In the data rows, 128 means zero.
Each row is a point on one of a few hidden curves, and its group is its curve. The rows also spread widely along one direction, which tells nothing about the groups.
The table, row by row:
  112  123  148  108  128  124  125  121  132  121  127  129  120  127  132  122
   83  141  188  149  174  176  131  162  154   53  121  192  183  124  165   64
  176  150   90  198   98  118  132  112   89  175  136  154  154  111  105  143
  140  128  143  100  101  109  141  162  129   86  145  112  116  126  132  128
   87  130  185  133  153  150  126  110  145   93   97  156  158  124  134   69
  147  136  135  100   89   97  147  152  127  107  152  108  115  119  121  139
  136  114   96  126  138  120  116   92  126  175  112  109  110  147  116  149
   96  116  146  116  158  152  124  142  153   88  141  132  130  132  154  118
  151  134  118  113   78   91  131   79  110  176  111  101  106  131   80  145
   66  106  181   72  196  167  131  204  180   21  150  138  136  141  194   91
  111  136  162  149  136  145  128  153  140   85  130  163  163  119  140   91
  146  143  119  143  102  109  133  110  112  156  123  138  141  121  104  131
   98  109  118  115  184  157  116  115  150  127  115  126  124  149  151  128
  101  132  159  151  165  160  130  135  136   99  123  165  161  127  146   93
  109  108  107   95  168  131  121  117  147  143  118   92  100  153  141  144
   89  114  136  134  195  166  120  125  155  115  109  147  138  146  160  108
  124  156  155  190  120  146  117   95  108  148  105  170  173  107  100  103
  108  140  173  138  135  152  132  169  142   71  141  159  152  106  145   93
   86  120  159  131  204  185  119  185  160   51  155  163  154  126  186   99
  171  142  110  127   60   90  141  131  100  154  144  108  114  110   92  154
   97  145  180  154  131  143  124   90  126  126   96  160  158  119  106   82
   57  104  186   71  212  179  135  198  191   21  142  143  128  149  197   82
  107  138  165  148  140  150  127  162  145   75  131  169  161  112  146   89
   95  128  157  143  194  176  122  128  150   96  118  170  159  128  164   88
  128  126  109  133  148  145  122  158  128  106  147  134  131  122  153  139
  225  136   39  164   58   73  135  105   70  224  145   99  114  117   85  199
  104  124  138  148  191  179  123  190  147   67  154  167  154  121  180  108
  152  155  137  182   85  117  119   78   98  181  104  147  153  110   83  123
  130  134  159  113  112  113  140  165  128   76  154  133  128  119  136  118
   89  101  121   86  194  149  117  142  167  101  123  114  114  147  162  126
  134  109  122   70  112  107  140  156  145   98  145   93   95  139  142  146
  157  110   61  104  108   87  123   74  120  205  104   69   81  155   99  185
  216  137   49  181   68   87  132  110   73  217  143  109  122  113   81  184
  112  103  101   99  163  126  119  111  149  147  113   93  102  152  139  151
  104   98  127   62  158  127  132  150  158  101  141   96   92  147  155  136
   88  108  130  123  200  167  120  128  160  113  111  138  137  148  162  115
  129  155  148  196  114  147  115  108  104  145  112  171  175  101  109  104
  194  136   58  159   91   96  129  127   90  183  150  111  113  120  111  184
  117  110  138   69  136  114  137  157  154  101  145  101   95  149  157  136
  117  159  155  199  135  161  117  117  107  131  114  185  178   98  120   94
   87  119  183   93  157  150  139  196  166   22  151  148  134  134  177   90
  126  124  112  135  150  136  117  104  135  154  108  125  123  135  133  133
  154  128  112  110   68   84  128   79  107  178  108   92   94  135   88  153
  220  132   32  145   46   64  125  108   75  232  147   69   80  129   81  216
  117  129  140  147  153  151  122  111  135  130  113  158  142  126  137  108
  133  105   83   69  121   99  128  117  135  164  131   65   71  155  127  178
  106  150  169  166  115  139  118   84  120  142   95  160  158  111  101   88
  136  123  105  113  128  125  126  137  120  130  140  113  113  130  137  145
  124  103   80   83  135  107  126  108  137  165  122   76   77  155  130  168
  165  119   99   67   66   81  141  136  118  145  153   68   71  144  113  169
  198  157   81  191   60   95  128   89   67  217  128  132  140  112   72  168
  126  122  115  114  127  129  129  134  134  130  133  109  110  129  134  141
  114  104   99   74  151  123  127  122  142  143  127   83   80  156  139  155
  108  141  170  153  119  136  125   85  121  136   95  156  162  118   96   90
  136  137  146  127   97  120  132  162  123  100  150  131  137  113  127  118
  110  139  147  188  192  185  126  173  132   85  151  192  186  111  165   92
  173   97   49   62   72   62  139   93  111  208  128   35   47  152   94  206
  111  151  166  176  119  149  116   88  115  140  101  165  169  107  105   93
  183  148   83  187   91  114  133  118   82  182  139  133  145  112   96  158
  122  116  153   76  120  112  139  176  149   77  147  111  106  136  152  123
  132  106   99   61  125  103  137  124  139  145  133   77   72  153  127  163
  134  137  116  149  132  126  128  106  118  157  122  136  131  123  110  129
   83  128  193   99  167  158  138  200  173   22  155  149  146  130  175   86
   91  133  176  144  133  138  128   99  140  111   95  153  156  118  114   85
  153  158  130  199  107  143  124  107   94  159  125  162  166  101  104  116
  185  135  103  120   38   61  142  129   92  161  147   85  101  124   85  171
  103  130  165  123  129  137  128  106  131  113   98  143  135  128  123   98
  175  140  115  137   57   86  137  122   94  156  134  119  124  112   87  148
  136  126  102  132  127  132  120   95  120  169  109  123  116  130  119  143
Some rows of the table again, each followed by its group:
  112  123  148  108  128  124  125  121  132  121  127  129  120  127  132  122 A
  110  139  147  188  192  185  126  173  132   85  151  192  186  111  165   92 A
  117  129  140  147  153  151  122  111  135  130  113  158  142  126  137  108 B
   87  119  183   93  157  150  139  196  166   22  151  148  134  134  177   90 B
  107  138  165  148  140  150  127  162  145   75  131  169  161  112  146   89 B
  106  150  169  166  115  139  118   84  120  142   95  160  158  111  101   88 A
  220  132   32  145   46   64  125  108   75  232  147   69   80  129   81  216 A
  117  110  138   69  136  114  137  157  154  101  145  101   95  149  157  136 B
   87  130  185  133  153  150  126  110  145   93   97  156  158  124  134   69 A
  111  151  166  176  119  149  116   88  115  140  101  165  169  107  105   93 A
   89  114  136  134  195  166  120  125  155  115  109  147  138  146  160  108 B
  140  128  143  100  101  109  141  162  129   86  145  112  116  126  132  128 B
   91  133  176  144  133  138  128   99  140  111   95  153  156  118  114   85 A
  216  137   49  181   68   87  132  110   73  217  143  109  122  113   81  184 A
  104  124  138  148  191  179  123  190  147   67  154  167  154  121  180  108 A
  101  132  159  151  165  160  130  135  136   99  123  165  161  127  146   93 B
  185  135  103  120   38   61  142  129   92  161  147   85  101  124   85  171 B
  124  156  155  190  120  146  117   95  108  148  105  170  173  107  100  103 A
  126  122  115  114  127  129  129  134  134  130  133  109  110  129  134  141 A
  194  136   58  159   91   96  129  127   90  183  150  111  113  120  111  184 A
  128  126  109  133  148  145  122  158  128  106  147  134  131  122  153  139 A
  108  141  170  153  119  136  125   85  121  136   95  156  162  118   96   90 A
   98  109  118  115  184  157  116  115  150  127  115  126  124  149  151  128 B
  157  110   61  104  108   87  123   74  120  205  104   69   81  155   99  185 B
  152  155  137  182   85  117  119   78   98  181  104  147  153  110   83  123 A
  136  114   96  126  138  120  116   92  126  175  112  109  110  147  116  149 B
  114  104   99   74  151  123  127  122  142  143  127   83   80  156  139  155 B
   83  141  188  149  174  176  131  162  154   53  121  192  183  124  165   64 B
  122  116  153   76  120  112  139  176  149   77  147  111  106  136  152  123 B
  136  123  105  113  128  125  126  137  120  130  140  113  113  130  137  145 A
   95  128  157  143  194  176  122  128  150   96  118  170  159  128  164   88 B
  129  155  148  196  114  147  115  108  104  145  112  171  175  101  109  104 A
  151  134  118  113   78   91  131   79  110  176  111  101  106  131   80  145 A
  134  109  122   70  112  107  140  156  145   98  145   93   95  139  142  146 B
  130  134  159  113  112  113  140  165  128   76  154  133  128  119  136  118 B
  175  140  115  137   57   86  137  122   94  156  134  119  124  112   87  148 B
  108  140  173  138  135  152  132  169  142   71  141  159  152  106  145   93 B
   57  104  186   71  212  179  135  198  191   21  142  143  128  149  197   82 B
  147  136  135  100   89   97  147  152  127  107  152  108  115  119  121  139 B
  136  126  102  132  127  132  120   95  120  169  109  123  116  130  119  143 B
  132  106   99   61  125  103  137  124  139  145  133   77   72  153  127  163 B
  198  157   81  191   60   95  128   89   67  217  128  132  140  112   72  168 A
  165  119   99   67   66   81  141  136  118  145  153   68   71  144  113  169 B
  109  108  107   95  168  131  121  117  147  143  118   92  100  153  141  144 B
  173   97   49   62   72   62  139   93  111  208  128   35   47  152   94  206 B
   86  120  159  131  204  185  119  185  160   51  155  163  154  126  186   99 A
